In the data rows, the value 128 means zero.
Some points, one per row:
[117 161   0  30 144 144  86 165 119  41 123 245  76  74 182 212  17 107
 127  87  44 128  92 255   4  27 167 216  46  55 140 153 111 138  83  48
 238  19 141 161  83 180 149 182  65  45  52 175]
[ 91 146 182 185 200  77 208 160 151 131 142  94 153 209  95 161  91 131
 178  98 143 119 180 139  56 120 125 155 156 108 140 126 184 117  48 161
  91 157 116  24 158 142  83 159 128 186 133  77]
[158  79 153 149  96  65  93  83 114 148 138  84  40 184 215 178 116  76
 137  51 201 188 138  59 107 114 128 105 141 143 120  89  81  41 135 152
 218 150  65  96  83  22  82 180 161 168  75 171]
[178 138 174 168 183 110 104 236 134 214 106  74 151 134 122 100 116 106
 105 175 128 139 168 139 208 191 114 116 124 206  52  38 125 100 134 134
  84 173 122  99  70 112 184 108 127 173 165  61]
[117 145 144 145 136 138 122 139 120 130 109 138 133 132 120 114 132 129
 113 139 129 130 131 145 135 123 120 126 129 124 128 124 139 151 116 128
 135 145 123 120 126 139 147 140 132 120 128 119]
[255  90 106 105 179 113 191  58 125  51 153  49 133  24 124  77 189 139
 150 182 147  47  52 231 123  92  91 115  99  94 141 127 163 164 109 166
 134  76 169 252  87 156 108 169 114  11 150  92]
[100 142 132 149 123  69  99 163 102 171  60 163 182 180 143 131 104 103
 158 124 106 137 116 143 197 143 156 126 181 182 155 135 162 164 175 120
  96 135 146 146  92 167 113  94 106  99 163 109]
[127 146 133 116 111 106 109 158  99  86 124 127 149 170 166 123 125 152
 175 118 111 104  74 140  82 159 147 136 132 139 121 154 138  78 140 161
 154 103 144 188 152  97  98 112 120 155 118 121]
[135 114 119 128 147 164 145 104 206 137 163 122  56  84  82 126 145 122
 104 130 113 146 199 109 136 102  85 131  96 127 124 137  96 108 125 105
 151 127  95  61 123 131 111 168 149 173 116  91]
[111 143 174 160 168 104 118 147 110 152 118 132 107 132 154 141 105 111
 106  98 102 130 132 100 112 122 109 133 129 158 135 112 138 149 115 130
 133 162 111 136 144 105 128 126 162 130 120 121]
[ 93 154 125 127 130 175 116 137 155 180 129 174  97 102 107 142 109 144
  93 108 117 186 141 106  93 146 136 156 148 154 142 128  96 112 107  94
 121 138 102  92 142 137 117 119 181 161 117 132]
[126 140 125 109 246 115 217 162 133  79 124 196 163  62 149 170  59 122
 127 144  55  50  58 210  76  96 107 239  45  98 137  36 247 214 151  96
   0 139 236 255 206 182 119  28  80   0 192 158]
[131  19 164  93 119 169 185  86 119 181 134 125 200 116 106  66 212 169
 199 164 231 160 113  62 159 234 211  58 131 130  44  91  82 179 156 121
  85 121 144  86 123 152 164  22 167  98 149 168]
[100 126 115 145  37 223  88  88 157 155 133 126 110  90  74 107 215 111
 134 126 142  80 160  42 150 135 102  64 122  51 110 225 122 100 120  98
 173 109 118  59  98 111 224 137 132 122  53 143]
10 more points follow, each with its number after it:
[ 87 126  91 101  87 120 148  70 161 122 124  98  67 138 137 167 105 134
 182 133  96 170 108 148 134 109 123 114  64 155 188 127 131  34 167 148
 161 107 105 180  77  78  51 176 149 168  93 121] 0
[ 98 131  46 124  17 177  29 131 140 139 104 143  62 114 140 136 166 113
 169 105  83 102 108 134 169 109 130  94 170 162 156 176 130  54 157 129
 142  35 153 143 117   0  73 127  93 159 115 157] 1
[125 135 212 172 187 112 121 129 138 176 115 146  71 134 134 178  92  94
  90  92 100 134 125  64 107 124  95 148 134 151 155  92 163 170 107 142
 213 173  98 103 163  59 104 114 176 105 103 148] 2
[105  52 112  94 126 113 117  18  76  87 223 177 205 103 127 143 148 183
  18 104 143 126 139 132  60 155 208 212 168 128 154 119 148 119 145  90
 123 109 141 120 189 194 100  52 131 150 128 118] 3
[117 106  90 103  69 146  63 154 128  63 153 116 102 136 107  86 161 114
 147 120  98  94 128 102  93 175 111 120 117  79 101 143 118  98 151  74
  98 111 152 115 172 154 138 173 105 159 107 116] 4
[130 114 133 134 121 119 122 117 132 123 143 123 107 125 118 128 123 121
 124 119 140 111 138  96 112 133 127 129 131 110 122 111 120 121 129 145
 143 129 138 134 143 112 134 136 131 124 115 148] 5
[213 118 196 200 204 159  89 234 129 227  59  93 148 111 124  86 131  82
 106 179 129  88 205 123 254 170 121  65  97 200  54  24 108 125 117  92
  91 151  90  86  70 114 201 106 148 176 168  58] 6
[136 196  68 165 118 165  97 211 138 191  65 112 137 201 154 134  88 124
 173 150 141 200 152 125 204 127 127  58  83 119 106 134 111 102 132 135
 108 212 144 111  71 115 143 146 107 144 138 226] 7
[127 159 143 123 121 109 120 155 125  65 119 118 124 156 161 130 121 120
 158  94 146 108  71 126 108 162 154  84 149 150 149 136 175  90 125 183
 182 114 148 162 156  88 105 125 128 146 113 193] 8
[174 126 118 165 157 118 199  68 145 185 134 164 130  61 119 132 134  97
  81 145 133 147 167 107 175 115 112 138 122 107 123 123  84 192 134 113
  72 150 141 112  99 120 194  58 118  70 153 153] 9
Which three of these numbered points are nearest to each point below by angle, seen from the average point of the first points? Their numbers follow each, nearest first.
[141 133 150 123 175 172 101 178 132 124 128 137 145 106 123 112 112 123
 124 130 130 138 125 133 101 176 166 148 120 161  80  94  85  84 108 134
 147 117 141  82 119 132 158  97 161 142 110 136] > 6 7 3
[138  87 132 108 118 100 148  92 115 101 175 173 151 104 122 133 141 156
 104 110 147 117 134 145  93 135 151 169 146 130 151 127 118 138 159 109
 128  83 116 115 144 138 123 100 119 132 144 112] > 3 5 4
[115 117  92 113  97 117 126  85 166 108 117  78  58 136  80 153 127 134
 128 146 131 159 131 150 162 111  83 104  99 170 198 141 125  86 139 144
 152  96 129 127  94 101  79 143 146 156 106 150] > 0 1 5
[  0 255 110 183  64  82 175 149 112  96  94 141 143 255 208 179  92 160
 185  86 194 241 125 127 198  75  51   0   0   0 184 228 171 187  80 198
 211 255  60  74  96  63 210 181  67 174  78 203] > 7 8 0
[ 74 156 224 101 162 103 109 204 158 122 170   0 174 140   1 111  89 163
 157 216 100 179 224 160 144 113  87  77 151 152 115   0 169 160 138 169
 109 171  59   2 140 155 104 176 174 168  68  13] > 6 2 7
[113 118 144 126 173 118 158  84  57 117 130 119 182 156 101 115 130 200
  71 181 134 198  76 164 108 117 141 153 136 107 140  81 136 178 118  99
 119 182  77 156 159 159 138 147 122 115 145  99] > 3 9 2
[129 153 145 160 121 107 125 184 135  99 116 148 152 163 174 137 140 129
 162  88 119  87 106 121  90 166 141 142 141 134 130 167 147  80 118 146
 149 106 140 190 165 141 104 109 125 147 128 133] > 8 1 4
[180 155  87 136  67 134  85 169  94 141  36 192 141  74 176 136 120  93
 130 150  73  66  92 148 106 132 160 152 175 163 138 212 154 120 112 109
 113  89 187 169 134 171 204  81  94 106 165 109] > 1 4 8
[108 133 221 129 200 122 173 167 167 108 159 142 211 165 129 130 160 152
 128 139 107 109 170 128 154 183  93 130 115 158 128 152 174 152 140 111
 108 152  99  97 137 140 142  85 105 197 129  44] > 6 3 2
[129 122 122 164 140 126 153  98 137 164 137 152 128  87 136 131 112 101
 102 144 127 132 155 120 152 104 112 131 123 116 140 122 112 155 138 134
 113 148 136 116 112 105 159  77 111 106 140 156] > 9 2 7
[156 122  88 131  89  98 106 112  88  96 114 135 111 112 154 131 118 109
  89 109 139 115 157 143 125 117 161 151 157 128 131 134 138 101 123 115
 135 104 118 144  86 113 155 167 101 127 137 114] > 1 4 5
[105 127  86  96  49  83 105 117 162 119 138 113  76 129 128 180 129 125
 110 141 118 160 100 134 126  95  82  91 106 126 160 161 117  98 156 167
 161  83 120 147 100 104  55 145 125 132  93 142] > 0 1 8
[157 137 124 123 151 133 121 147 113 103 137 128 127 125 121 119 117 137
 112 145 121 124 129 158 112 123 125 144 111 112 117 130 114 122 105 113
 138 127 126 133 125 129 139 155 127 141 126 114] > 4 3 6
[116 196 181  95 133 183  66 197  70 152  41 122 187 247 130 141 155 205
 180 111 133 136   0 128 108 173 233 139 229 185 143 162 142 113  90 107
 159 127  94 121 201 234  41 212 243 125 138 135] > 8 7 4
[113 139 180 161 167 112 114 141 133 164 125 146 108 126 144 161 107 107
  92 113 105 127 116  96 111 102 115 152 134 152 145  97 136 153 113 142
 153 167 119 145 139 112 124 103 160 110 101 146] > 2 5 9
[136 113 148 111 127 154 155 124 134 156 130 138 153 114 118 119 137 123
 147 134 159 137 132  94 144 137 151 108 132 131 108 111 107 143 146 129
 112 140 142 113 132 149 143  81 145 103 154 156] > 9 6 7
[ 77 192 205 207 176  73 103 177 134 191  98 188  67 122 144 206 102  64
  22  75  42 158 137  54  75 119  80 193 113 143 150  75 171 172  95 139
 233 185  89 142 155  34 148 156 194 126  92 157] > 2 5 8
[255  90  87 126 252 116 171  70 103   0 147   0 155   0  74  52 158 117
 140 230 125   0  30 255 153  70  75 138 134  77 143 110 175 210 116 169
 116  85 196 255 136 157 194 138  23   0 198  52] > 9 3 4
